rotation steps, each row followed by its count of steps
The counts run from 0 to 239.
[.24 -.17 .20 -.18 .20 -.31 .10 -.16 -.40 -.40 .26 -.20 -.17 -.05 -.42 .25 -.20 -.04 .20 .02 -.39 -.20 .03 -.34 -.05 .05 -.02 -.62 -.07 .08 .15 .01 .10 .28 -.08 .03 .22 -.31 .04 .10 .02 -.38 -.05 .40 .07 -.02 .01 -.22 -.25 .04 .25 -.05 .24 -.11 .07 .19 .03 .23 -.23 -.10 .10 -.25 .25 .01 -.09 -.01 -.21 .04]
137
[.20 .32 .18 .26 .17 .03 .19 -.26 -.25 -.11 .02 .03 -.51 .01 .07 .28 -.29 -.07 -.10 -.07 -.28 -.19 .33 .00 .37 -.08 -.37 -.19 .20 .14 -.04 .30 .16 -.12 -.21 .28 .23 -.29 -.09 .23 -.10 -.32 .15 .08 -.32 .20 .31 .06 -.22 .12 .06 -.03 .32 -.24 .32 -.08 .08 .35 -.01 .17 .13 .00 -.09 -.09 -.01 -.06 -.14 .01]
10
[.10 .02 -.09 -.08 .25 -.19 .27 -.04 -.57 .10 -.01 -.20 -.19 -.01 -.15 -.19 -.14 .35 .07 .04 -.10 .14 .19 -.03 .33 .14 -.07 -.06 .01 -.01 .20 .44 -.10 -.14 .20 .02 .21 .10 .04 .18 -.06 .46 -.09 .11 .06 -.01 .38 -.21 -.22 .32 .15 .01 .10 .09 .21 .11 .15 .13 -.18 .02 .33 -.25 .13 .04 -.27 .53 -.02 .35]
66
[.20 -.03 .03 -.09 .20 -.31 .24 -.19 -.35 -.14 .05 -.06 .03 -.11 -.27 .14 -.05 -.18 .21 -.18 .30 .07 .13 -.43 .10 .29 .31 -.38 -.21 .11 .17 .28 -.05 -.05 -.20 .09 .07 .23 .26 .02 .28 -.24 .21 .37 -.02 .25 .09 -.32 -.16 .04 .17 -.14 .07 .11 -.22 .01 .20 .29 .14 -.05 .19 -.23 -.11 .05 -.30 .06 .13 .27]
85
[.29 .10 .18 -.17 .34 -.16 .37 -.12 -.32 -.16 -.03 -.02 -.22 -.19 -.22 -.07 -.24 -.11 -.06 .15 -.10 -.01 .05 -.23 .36 .23 .05 -.56 -.11 .15 -.05 .38 -.06 -.08 -.01 .08 .10 -.25 -.06 .09 -.14 -.19 .08 .49 .29 .11 .24 -.05 -.02 .04 .04 .15 -.09 -.03 .27 .46 .32 .25 -.11 .06 .02 -.34 .09 -.11 .06 .03 -.06 .17]
133
[.38 .17 .24 -.06 .32 -.13 .12 -.16 -.30 -.40 -.01 -.32 -.25 -.15 -.20 .06 -.28 .02 -.04 .22 -.15 -.08 .13 -.15 .14 .32 .05 -.48 -.22 .27 -.11 .29 .03 .02 .12 .22 .07 -.25 -.02 .12 -.16 -.15 -.33 .17 -.05 .18 .19 -.15 -.19 .18 .21 .04 .06 -.22 .40 .17 .04 .04 -.12 -.04 .21 -.43 .26 -.09 -.14 -.25 -.04 .17]
135
[.31 .01 .09 .09 .04 .13 .09 -.17 -.44 -.23 -.07 -.10 -.38 .13 -.05 .14 -.14 -.05 .15 -.22 -.43 -.08 .17 .04 .28 .08 -.21 -.29 .03 .17 .25 .05 .32 .02 -.01 .10 .23 -.14 -.38 .48 -.22 -.38 .05 .23 -.07 .50 .19 -.08 -.10 .15 .21 -.16 .12 .01 .21 -.16 .24 .10 -.29 -.02 .06 -.18 .40 .04 -.11 -.08 .19 .25]
176
[-.10 -.03 -.17 .15 -.05 -.12 -.06 -.21 -.13 -.10 .04 -.14 -.30 .10 -.33 .12 -.02 .24 .10 -.12 -.23 -.25 .30 .12 .21 .09 .00 .08 .31 .05 .48 .14 .06 -.01 -.05 .04 .14 -.15 .04 .10 .20 .26 .07 .29 -.27 .32 .37 -.31 -.28 -.01 -.03 -.19 .22 .06 .04 -.33 -.02 .13 -.53 .07 .36 .07 .04 -.23 -.47 .21 -.19 .12]
110
[.21 -.04 .10 -.02 .28 -.40 .40 -.17 -.28 -.12 -.05 -.02 -.02 -.24 -.11 .18 -.12 .00 .07 .14 .35 .13 -.01 -.47 -.08 .21 .17 -.50 -.19 -.08 .12 .15 -.15 .12 .00 .02 .10 .07 .28 -.08 .18 -.37 .47 .23 .13 .18 -.02 -.33 -.22 -.01 .20 -.04 .08 .18 -.09 .17 .18 .36 .18 -.01 .18 -.21 -.15 -.08 -.37 .10 .08 .12]
86
[-.08 .17 -.16 .02 .24 .03 .16 -.24 -.03 .14 -.16 -.07 -.15 -.11 -.20 .01 -.05 .30 -.10 .12 .11 -.03 .31 .13 .16 .14 .03 .12 .26 -.08 .38 .43 -.24 -.09 .07 .31 .03 -.16 .21 -.02 .22 .27 .10 .23 -.20 .35 .33 -.47 -.33 .15 -.06 .11 .09 .28 -.02 -.02 .04 .26 -.25 .13 .39 .00 -.14 -.28 -.44 .20 -.02 .17]
113
[.25 .30 .14 .02 .26 -.15 .41 -.12 -.36 .11 -.30 -.03 -.40 -.34 .15 .00 -.07 .11 -.11 .21 .05 .08 .20 .12 .40 .01 -.31 -.27 .14 .23 -.07 .24 -.06 -.06 .00 .07 .19 -.09 -.21 .02 -.28 -.17 .55 .11 .07 .07 .25 .07 -.15 .02 .03 -.13 .11 .06 .33 .20 .26 .14 .09 .03 .06 -.05 .04 .19 -.07 -.06 .21 .24]
214
[.16 -.03 -.09 .24 .11 -.06 .36 -.39 -.15 .06 -.17 -.06 -.35 .31 .00 .12 -.10 -.13 -.04 -.08 .02 -.08 .10 -.31 .47 .24 -.08 -.33 -.19 .15 .19 .20 .18 -.30 -.22 -.16 .36 -.01 -.02 .23 -.08 -.21 .36 .34 .10 .36 .25 -.21 -.05 .00 .22 .01 .05 -.14 .15 -.08 .39 .00 -.25 .13 .21 -.10 .14 -.31 .06 .09 -.04 .11]
92
[-.03 .09 .18 .07 .01 .29 .02 -.34 -.10 -.28 -.19 -.32 -.19 .01 -.09 .31 -.18 .26 -.21 .17 -.06 -.22 .09 -.06 .01 -.06 -.40 -.37 .03 -.18 .25 -.03 .06 .07 .01 .36 .18 -.34 .02 .09 .14 -.05 .14 .13 .02 .34 -.01 -.31 -.36 .17 .20 .23 .19 -.11 .27 -.21 .08 .03 -.48 -.11 .25 .01 .13 -.32 -.05 -.25 -.06 -.20]
142
[-.06 -.03 -.02 -.16 -.05 .02 .05 -.39 -.41 -.17 -.13 -.13 -.37 -.05 -.20 .10 -.16 .37 -.15 .22 -.29 -.06 .23 .00 .21 .04 -.37 .21 .08 .18 .18 -.03 .02 -.23 .06 .10 -.03 -.03 -.04 .09 -.28 -.03 .35 .24 .23 .11 .41 .12 -.23 .20 .07 -.19 .17 -.07 .16 -.24 .19 .19 -.31 -.09 .33 -.16 .03 -.12 -.29 -.09 -.10 .17]
229
[-.11 .20 .02 -.11 -.07 -.08 .26 -.10 -.57 .11 .06 -.14 -.42 -.07 -.23 -.09 -.19 .25 .06 -.03 -.12 -.01 .20 .11 .45 -.11 -.27 -.04 .16 -.14 .08 .28 -.01 -.05 -.14 .08 .16 -.01 .03 .17 -.12 .14 .39 .24 .13 -.21 .26 -.04 -.24 .26 .14 -.17 .28 .01 .28 -.03 .30 .30 -.22 -.12 .30 -.03 -.13 .22 -.13 .26 -.27 .13]
64
[.05 -.13 -.13 -.12 -.08 -.14 .21 -.05 -.55 -.55 -.03 -.19 -.14 -.15 -.23 -.02 -.26 .68 -.11 .28 -.26 .33 .12 -.33 -.03 .12 -.16 -.21 .12 -.07 .08 -.28 .12 -.03 .29 .08 .15 -.05 -.05 .28 -.18 -.01 .14 .11 .19 .10 .17 .02 -.39 .18 .35 -.01 .10 -.17 .42 -.02 .15 .15 -.24 -.11 .02 -.12 .20 .13 -.10 .08 -.07 .08]
188
[.11 .17 -.04 .02 -.02 -.02 .13 -.26 -.34 -.26 .05 .14 -.48 -.25 -.10 .16 -.22 .07 .19 .00 -.35 -.03 .35 .14 .24 .04 .14 .01 .44 .27 .04 .31 .10 -.04 .04 .30 -.22 -.19 -.28 .18 -.06 -.29 .16 .19 -.27 .34 .11 -.07 -.21 .07 -.15 -.28 .42 -.05 .07 .01 .05 .53 .16 .22 .06 -.07 -.10 .09 -.32 .10 -.07 .25]
163
[.07 -.17 .00 -.34 .23 -.17 .19 -.29 -.35 -.08 -.17 .00 -.06 -.12 -.16 .04 -.03 .41 -.06 .20 -.02 .11 .18 -.29 -.07 .26 -.09 .02 -.07 .02 .27 .13 -.40 -.20 .21 .19 -.19 .04 .17 -.19 -.12 .10 .06 .25 .02 -.04 .36 -.17 -.39 .11 .03 -.09 .17 .16 .00 .05 .04 .24 -.10 .07 .45 -.26 -.13 -.08 -.43 .11 -.02 .31]
233
[.02 .13 -.02 -.21 .10 .28 -.08 -.16 -.39 -.23 -.03 .10 -.28 -.09 -.17 .03 -.08 .26 .08 -.16 -.22 -.15 .26 .24 -.06 .05 -.27 .15 .25 -.03 .27 .01 -.06 .00 .12 .43 -.14 -.05 -.05 .05 -.09 .15 -.08 .12 -.11 .28 .33 -.19 -.37 .30 .16 -.10 .21 .20 .17 -.28 .11 .22 -.22 -.07 .36 -.32 .05 -.04 -.50 .16 .15 .15]
29
[.30 .06 .09 .26 .20 -.16 .19 .10 -.38 -.43 -.12 -.20 -.45 .00 .06 .20 .02 .16 .16 -.06 -.07 -.09 .16 -.21 .03 .13 -.18 -.59 -.09 .20 .17 -.06 .23 .07 .03 .00 .41 .04 -.02 .25 -.09 -.01 .03 -.03 -.33 .18 .10 -.28 -.37 -.08 .43 -.07 .07 -.07 .34 -.11 .03 -.15 .06 .08 .28 -.02 .42 -.03 -.26 .16 .14 .08]
55
[-.17 .12 -.18 .16 -.04 -.18 .20 -.39 -.27 -.32 -.13 -.02 -.23 -.35 -.18 .17 -.15 .42 -.06 .19 .24 .15 .11 -.02 .15 .08 -.13 .14 .37 -.06 .11 -.15 -.01 -.05 .06 .04 .03 .04 .02 .27 .20 -.09 .61 .09 .16 .50 .18 -.04 -.24 .17 .27 -.07 .11 .20 .14 -.31 .25 .32 -.14 -.06 .23 -.03 -.13 -.14 -.40 -.05 .11 -.05]
75
[.25 .04 .15 .08 .33 -.31 .32 -.23 -.09 -.23 -.18 -.18 -.14 -.23 .01 .26 -.14 .01 -.12 .23 .36 .19 .01 -.44 .02 .21 -.06 -.45 -.19 .04 -.05 .12 -.10 -.01 .05 .09 .17 .02 .25 .00 .20 -.31 .34 .01 -.08 .25 .03 -.36 -.33 .03 .26 .08 .11 .03 .07 -.05 .07 .13 .23 .00 .30 -.29 -.09 -.28 -.27 -.12 .21 .10]
87
[.31 .25 .07 .08 .14 -.08 .46 -.11 -.38 .17 -.26 .10 -.32 -.09 .29 -.01 -.01 -.11 -.11 -.07 .08 .17 .30 -.04 .53 .08 -.37 -.34 -.05 .07 .18 .38 -.06 -.16 -.09 .14 .29 .01 -.17 .21 -.06 -.09 .65 .22 -.08 .25 .26 -.08 -.08 -.01 .02 .03 -.01 .18 .24 .20 .40 .20 -.12 .09 .08 -.11 .07 .20 -.10 .17 .19 .20]
213
[.09 .17 .07 .21 -.03 -.07 .25 -.16 -.24 .01 .00 .03 -.32 -.11 .06 .30 -.01 -.17 .10 -.11 .07 .07 .21 -.06 .28 -.09 -.31 -.26 .09 -.01 .19 .06 .12 .16 -.31 .07 .32 .00 -.11 .26 .20 -.43 .83 .21 -.19 .31 .06 -.12 -.17 -.16 .05 -.20 .18 .08 .13 -.22 .21 .40 .04 .06 .13 .16 -.13 .16 -.23 -.09 .13 .02]
210
[.28 .00 .12 .16 .33 -.35 .28 .01 -.37 -.23 -.09 -.16 -.41 .02 .15 .24 -.12 .31 .14 .17 -.06 .04 .12 -.35 .02 .01 -.16 -.53 -.16 .17 -.03 .03 .13 -.01 .23 -.02 .32 .00 .01 .17 -.31 -.18 .03 -.12 -.30 -.03 .04 -.31 -.50 .09 .36 -.03 .17 -.07 .30 .08 .04 .03 .16 .12 .35 -.04 .30 -.14 -.16 .14 .07 .21]
54
[-.06 -.01 .03 -.27 -.02 .03 .07 .00 -.35 -.25 .14 -.27 -.20 -.05 -.36 -.09 -.27 .34 .06 -.02 -.41 -.11 .24 -.06 .16 .09 .09 -.11 .11 .02 .20 .27 -.05 -.07 .07 .46 .01 -.13 .05 .07 .14 .21 -.29 .22 -.26 .05 .26 -.30 -.34 .25 .08 -.03 .31 -.20 .14 -.10 -.06 .27 -.44 .07 .25 -.24 .02 .07 -.30 .20 -.31 .22]
150
[.06 -.05 .07 -.25 -.09 .09 -.08 -.33 -.39 .01 -.05 -.22 -.36 .15 -.24 .05 -.11 .29 -.10 -.07 -.31 -.16 .34 -.04 .28 .20 -.23 .32 .02 .13 .36 .10 -.03 -.28 -.07 .05 -.03 .05 -.05 .12 -.23 .13 .13 .28 -.04 .21 .43 -.02 -.22 .28 .02 -.27 .26 -.19 .07 -.34 .19 .24 -.38 -.06 .35 -.25 .03 -.12 -.33 -.02 .01 .30]
230
[-.01 -.12 -.09 -.12 -.09 .28 .14 -.12 -.16 -.23 -.34 .01 -.11 .00 .05 .05 .01 .52 .04 -.03 -.04 .18 .28 -.11 -.10 .06 -.10 -.10 .20 -.07 .45 .01 -.02 -.16 .22 .43 -.04 .20 -.07 .03 .06 .04 .35 .04 -.20 .39 .17 -.40 -.40 .07 .13 .06 .09 .15 .14 -.27 .04 .10 -.38 .12 .27 .06 .02 -.13 -.37 .20 .13 .09]
194
[.14 -.01 -.03 .14 .39 -.48 .15 -.32 -.14 -.10 .16 -.15 -.05 -.20 -.19 .05 -.31 .34 -.15 .30 .07 .17 .04 -.29 .27 .37 .26 .01 .14 .15 -.03 .33 -.10 -.17 .18 .00 .15 -.28 .01 .34 .23 -.09 -.10 .03 -.06 .41 .21 -.18 -.14 .25 .07 .03 .23 .05 .13 .24 -.10 .37 .23 .20 .10 -.36 -.12 -.33 -.33 -.01 -.02 .21]
120
[.07 .10 .30 -.20 .16 -.13 .26 -.19 -.22 .13 -.15 -.23 -.42 .08 -.17 .17 .03 -.08 .09 .03 -.08 -.30 .29 -.06 .07 .00 -.23 -.45 -.28 -.08 .25 .44 -.17 .02 -.13 .21 .09 -.20 .19 -.26 .03 .13 .08 .36 -.12 -.15 .12 -.44 -.40 .10 .05 -.06 .30 -.03 -.02 -.03 .10 .11 -.28 .03 .59 -.14 .03 -.10 -.24 .07 -.19 .19]
98
[.10 .12 -.01 .08 -.11 .37 -.03 -.33 -.21 -.26 -.06 -.31 -.28 .09 -.25 .13 -.24 .11 -.11 -.07 -.16 -.14 .20 -.06 .22 -.04 -.38 -.37 .08 -.20 .31 .02 .18 .09 -.12 .34 .26 -.25 .01 .26 .19 .01 .27 .22 -.01 .32 .10 -.32 -.20 .17 .25 .19 .02 -.20 .27 -.28 .19 .07 -.72 -.10 .11 .00 .11 -.17 -.14 -.07 -.17 -.15]
143
[.18 -.03 .21 -.06 .15 .16 .11 -.28 -.38 .08 -.08 .08 -.38 .24 -.08 .23 .06 .01 .13 -.13 -.36 -.11 .19 -.05 .05 -.13 -.20 -.31 .09 -.03 .46 .17 .00 .06 .07 .12 .11 -.30 -.31 .15 -.38 -.41 .19 .38 .11 .01 .06 -.25 -.31 .20 .02 -.10 .45 .09 .09 .08 .17 .32 -.10 .06 .33 -.13 .23 -.04 -.08 .07 .16 .21]
178
[-.11 -.05 .06 -.31 .09 -.19 .14 -.15 -.34 -.34 .07 -.18 -.11 -.36 -.31 .20 -.15 .40 -.06 .13 .07 .08 .21 -.37 -.14 .10 -.02 -.05 -.02 -.02 .23 -.07 -.15 .10 -.15 .22 -.11 .15 .39 -.09 .30 .05 .31 .24 -.10 .12 .20 -.08 -.32 .16 .17 -.18 .17 -.07 .02 -.21 .01 .40 -.13 -.11 .32 -.12 -.31 .10 -.46 .00 -.11 .13]
236
[.17 .16 .12 .14 .35 -.08 .13 -.19 -.39 -.25 .05 -.22 -.13 -.16 -.01 .15 -.20 .40 -.19 .22 .00 .13 .03 -.09 .05 -.15 -.59 -.21 .23 -.27 .05 -.08 .01 .13 .23 .15 .42 -.32 .09 .36 .04 .06 .15 -.13 .16 .09 .11 -.17 -.25 .27 .31 .29 .14 .11 .50 .00 .05 .23 -.02 -.17 .16 -.18 .07 -.07 -.25 -.02 .06 -.10]
21
[.05 .06 .09 .18 .11 -.20 .15 -.05 -.40 -.12 -.07 -.05 -.57 .09 -.03 .39 .00 .09 .28 -.04 -.21 -.15 .24 -.12 -.06 -.26 -.36 -.45 .02 -.03 .27 -.09 .21 .27 -.13 -.05 .36 -.14 .05 .13 -.02 -.21 .42 .10 -.17 -.04 .04 -.31 -.54 -.03 .27 -.19 .40 .11 .11 -.13 .10 .17 -.09 -.01 .41 .12 .10 .00 -.18 .17 -.03 .04]
57
